W =
array([[509, 277, 299, 567, 954, 329, 420, 620, 397, 517, 759, 553, 516,
        962],
       [355, 685, 375,  21, 356, 343, 331, 518, 487, 464, 121, 545, 632,
         49],
       [320, 416, 305, 664, 398, 765, 555, 160, 340, 404, 119, 562, 275,
        165]])
W[0][0]	509
W[:, 1]	[277, 685, 416]
W[1]	[355, 685, 375, 21, 356, 343, 331, 518, 487, 464, 121, 545, 632, 49]
W[0]	[509, 277, 299, 567, 954, 329, 420, 620, 397, 517, 759, 553, 516, 962]
W[1][10]	121
W[:, 6]	[420, 331, 555]
W[1][8]	487
W[0][8]	397
W[:, 11]	[553, 545, 562]
W[:, 4]	[954, 356, 398]
W[0][2]	299
W[0][1]	277
W[1][12]	632
W[:, 0]	[509, 355, 320]
W[0][13]	962
W[1][13]	49
W[2][12]	275
W[0][7]	620
W[:, 2]	[299, 375, 305]

B =
0.16,0.14,0.16,0.10
0.15,0.21,-0.15,0.08
B[0, 0] => 0.16
B[:, 3] => [0.10, 0.08]
B[0, 3] => 0.10
B[1] => [0.15, 0.21, -0.15, 0.08]
B[1, 3] => 0.08

A =
[[-2.58 -3.07  3.57  4.58 -4.58 -1.97  3.19 -3.29 -4.69 -2.15  1.30 -2.74
  -0.99 -3.44]
 [ 0.27 -2.91 -0.78  3.31 -3.25 -4.95 -2.26  0.66  4.78 -4.56  1.26 -1.95
  -2.09 -3.49]
 [ 0.54  4.71 -0.90  0.50  4.91 -4.13  1.52  0.71  1.64  3.72 -3.91  2.35
   3.78  3.15]
 [-4.78 -4.86 -4.98  1.59 -2.88  3.54 -4.63 -3.41 -1.24 -3.68  1.80  2.24
  -4.48  0.74]
 [-0.68  2.29 -2.61  0.38  1.06  2.85  2.88 -3.18 -1.13  3.27 -1.86  3.02
  -2.70  0.08]
 [-4.53  3.63 -0.45  2.50 -4.10  0.28  3.50  4.20 -3.18 -1.55 -1.38  3.15
  -3.58 -0.76]]
A[-6, -14] = -2.58
A[-4, -13] = 4.71
A[-3, 4] = -2.88
A[5, -9] = 0.28
A[-4, -12] = -0.90
A[:, 7] = [-3.29, 0.66, 0.71, -3.41, -3.18, 4.20]
A[0, 3] = 4.58
A[5, 0] = -4.53
A[:, 2] = [3.57, -0.78, -0.90, -4.98, -2.61, -0.45]
A[2] = [0.54, 4.71, -0.90, 0.50, 4.91, -4.13, 1.52, 0.71, 1.64, 3.72, -3.91, 2.35, 3.78, 3.15]
A[1, 6] = -2.26
A[-1, -11] = 2.50
A[-2, -2] = -2.70
A[:, 12] = [-0.99, -2.09, 3.78, -4.48, -2.70, -3.58]
A[:, 3] = [4.58, 3.31, 0.50, 1.59, 0.38, 2.50]
A[-2, -6] = -1.13
A[-6] = [-2.58, -3.07, 3.57, 4.58, -4.58, -1.97, 3.19, -3.29, -4.69, -2.15, 1.30, -2.74, -0.99, -3.44]
A[4] = [-0.68, 2.29, -2.61, 0.38, 1.06, 2.85, 2.88, -3.18, -1.13, 3.27, -1.86, 3.02, -2.70, 0.08]
A[0, 6] = 3.19
A[5, 4] = -4.10
A[-1, -3] = 3.15
A[0, -4] = 1.30
A[:, 1] = [-3.07, -2.91, 4.71, -4.86, 2.29, 3.63]
A[2, 11] = 2.35
A[-6, -1] = -3.44
A[-5] = [0.27, -2.91, -0.78, 3.31, -3.25, -4.95, -2.26, 0.66, 4.78, -4.56, 1.26, -1.95, -2.09, -3.49]
A[-2, 4] = 1.06
A[-1] = [-4.53, 3.63, -0.45, 2.50, -4.10, 0.28, 3.50, 4.20, -3.18, -1.55, -1.38, 3.15, -3.58, -0.76]
A[-3, -5] = -3.68
A[-5, 4] = -3.25
A[2, 7] = 0.71
A[:, 8] = [-4.69, 4.78, 1.64, -1.24, -1.13, -3.18]
A[-1, -8] = 3.50
A[-5, -4] = 1.26

M =
192,63,69,75,66,65,192,68,71,62,68,198,198,172,176,73
89,181,181,182,181,183,89,182,179,183,183,88,88,96,94,173
146,117,119,120,119,119,147,119,120,118,119,148,146,144,145,121
124,143,144,137,143,138,120,145,142,141,138,118,124,127,124,147
121,154,157,150,159,156,121,156,159,157,154,117,117,126,126,150
168,98,97,105,95,97,168,97,97,96,100,173,172,159,160,106
87,178,180,179,181,182,88,180,180,182,181,86,85,94,93,166
M[0, 0]: 192
M[0, 2]: 69
M[0, 12]: 198
M[2, 1]: 117
M[0, 10]: 68
M[3, 13]: 127
M[5, 14]: 160
M[3, 3]: 137
M[:, 10]: [68, 183, 119, 138, 154, 100, 181]
M[:, 2]: [69, 181, 119, 144, 157, 97, 180]
M[6, 11]: 86
M[1, 5]: 183
M[4, 7]: 156
M[5, 3]: 105
M[:, 5]: [65, 183, 119, 138, 156, 97, 182]
M[5, 9]: 96
M[1, 14]: 94
M[1, 6]: 89
M[5]: [168, 98, 97, 105, 95, 97, 168, 97, 97, 96, 100, 173, 172, 159, 160, 106]
M[3, 5]: 138
M[6, 10]: 181
M[6, 7]: 180
M[6, 1]: 178
M[:, 15]: [73, 173, 121, 147, 150, 106, 166]
M[5, 0]: 168
M[4]: [121, 154, 157, 150, 159, 156, 121, 156, 159, 157, 154, 117, 117, 126, 126, 150]
M[0]: [192, 63, 69, 75, 66, 65, 192, 68, 71, 62, 68, 198, 198, 172, 176, 73]
M[:, 7]: [68, 182, 119, 145, 156, 97, 180]
M[5, 6]: 168
M[0, 1]: 63
M[3]: [124, 143, 144, 137, 143, 138, 120, 145, 142, 141, 138, 118, 124, 127, 124, 147]
M[1, 3]: 182
M[:, 9]: [62, 183, 118, 141, 157, 96, 182]
M[4, 10]: 154
M[3, 4]: 143

a =
[[ 1.64 -2.29 -4.24 -0.05]
 [ 0.18 -4.11 -2.70 -0.19]]
a[0][0] -> 1.64
a[1][2] -> -2.70
a[1][1] -> -4.11
a[:, 0] -> [1.64, 0.18]
a[0][3] -> -0.05
a[0][2] -> -4.24

x = [ 0.36  4.10  4.46  4.14 -0.98]
x[0] -> 0.36
x[3] -> 4.14
x[2] -> 4.46

m =
38	53	33	71	43	29	22	57
44	13	33	77	36	26	31	17
47	42	41	20	47	10	51	44
29	19	44	22	24	38	42	7
17	50	59	16	32	32	22	27
59	25	46	42	47	29	31	14
8	33	39	49	28	48	24	44
26	7	36	21	45	7	38	27
20	30	39	47	17	45	27	7
47	39	11	62	22	26	29	24
17	45	21	29	26	41	40	54
38	42	51	60	34	67	22	34
47	42	41	72	47	51	11	37
17	25	28	13	43	35	13	47
35	50	56	43	24	48	24	14
m[0, 0]: 38
m[6, 0]: 8
m[12, 2]: 41
m[2]: [47, 42, 41, 20, 47, 10, 51, 44]
m[11, 6]: 22
m[0, 5]: 29
m[2, 6]: 51
m[:, 4]: [43, 36, 47, 24, 32, 47, 28, 45, 17, 22, 26, 34, 47, 43, 24]
m[8, 1]: 30
m[5, 4]: 47
m[8, 2]: 39
m[13, 4]: 43
m[0]: [38, 53, 33, 71, 43, 29, 22, 57]
m[0, 2]: 33
m[10, 6]: 40
m[8, 7]: 7
m[10, 0]: 17
m[8, 4]: 17
m[12]: [47, 42, 41, 72, 47, 51, 11, 37]
m[:, 5]: [29, 26, 10, 38, 32, 29, 48, 7, 45, 26, 41, 67, 51, 35, 48]
m[13]: [17, 25, 28, 13, 43, 35, 13, 47]
m[6]: [8, 33, 39, 49, 28, 48, 24, 44]
m[8]: [20, 30, 39, 47, 17, 45, 27, 7]
m[1]: [44, 13, 33, 77, 36, 26, 31, 17]
m[0, 3]: 71
m[13, 1]: 25
m[14, 7]: 14
m[1, 0]: 44
m[4, 5]: 32
m[9, 0]: 47
m[1, 2]: 33
m[11, 4]: 34
m[5, 1]: 25
m[3, 4]: 24

arr = 8	2	1	7	8	2	3	8	7	2	3	9	6	2	4	8
arr[0] -> 8
arr[13] -> 2
arr[2] -> 1
arr[15] -> 8

grid = [619 624  79 782 464 725 714]
grid[0] => 619
grid[6] => 714
grid[2] => 79
grid[1] => 624

X = [ 87  49 178 209 524 200 773 729 535 739 709]
X[0]	87
X[10]	709
X[6]	773
X[1]	49
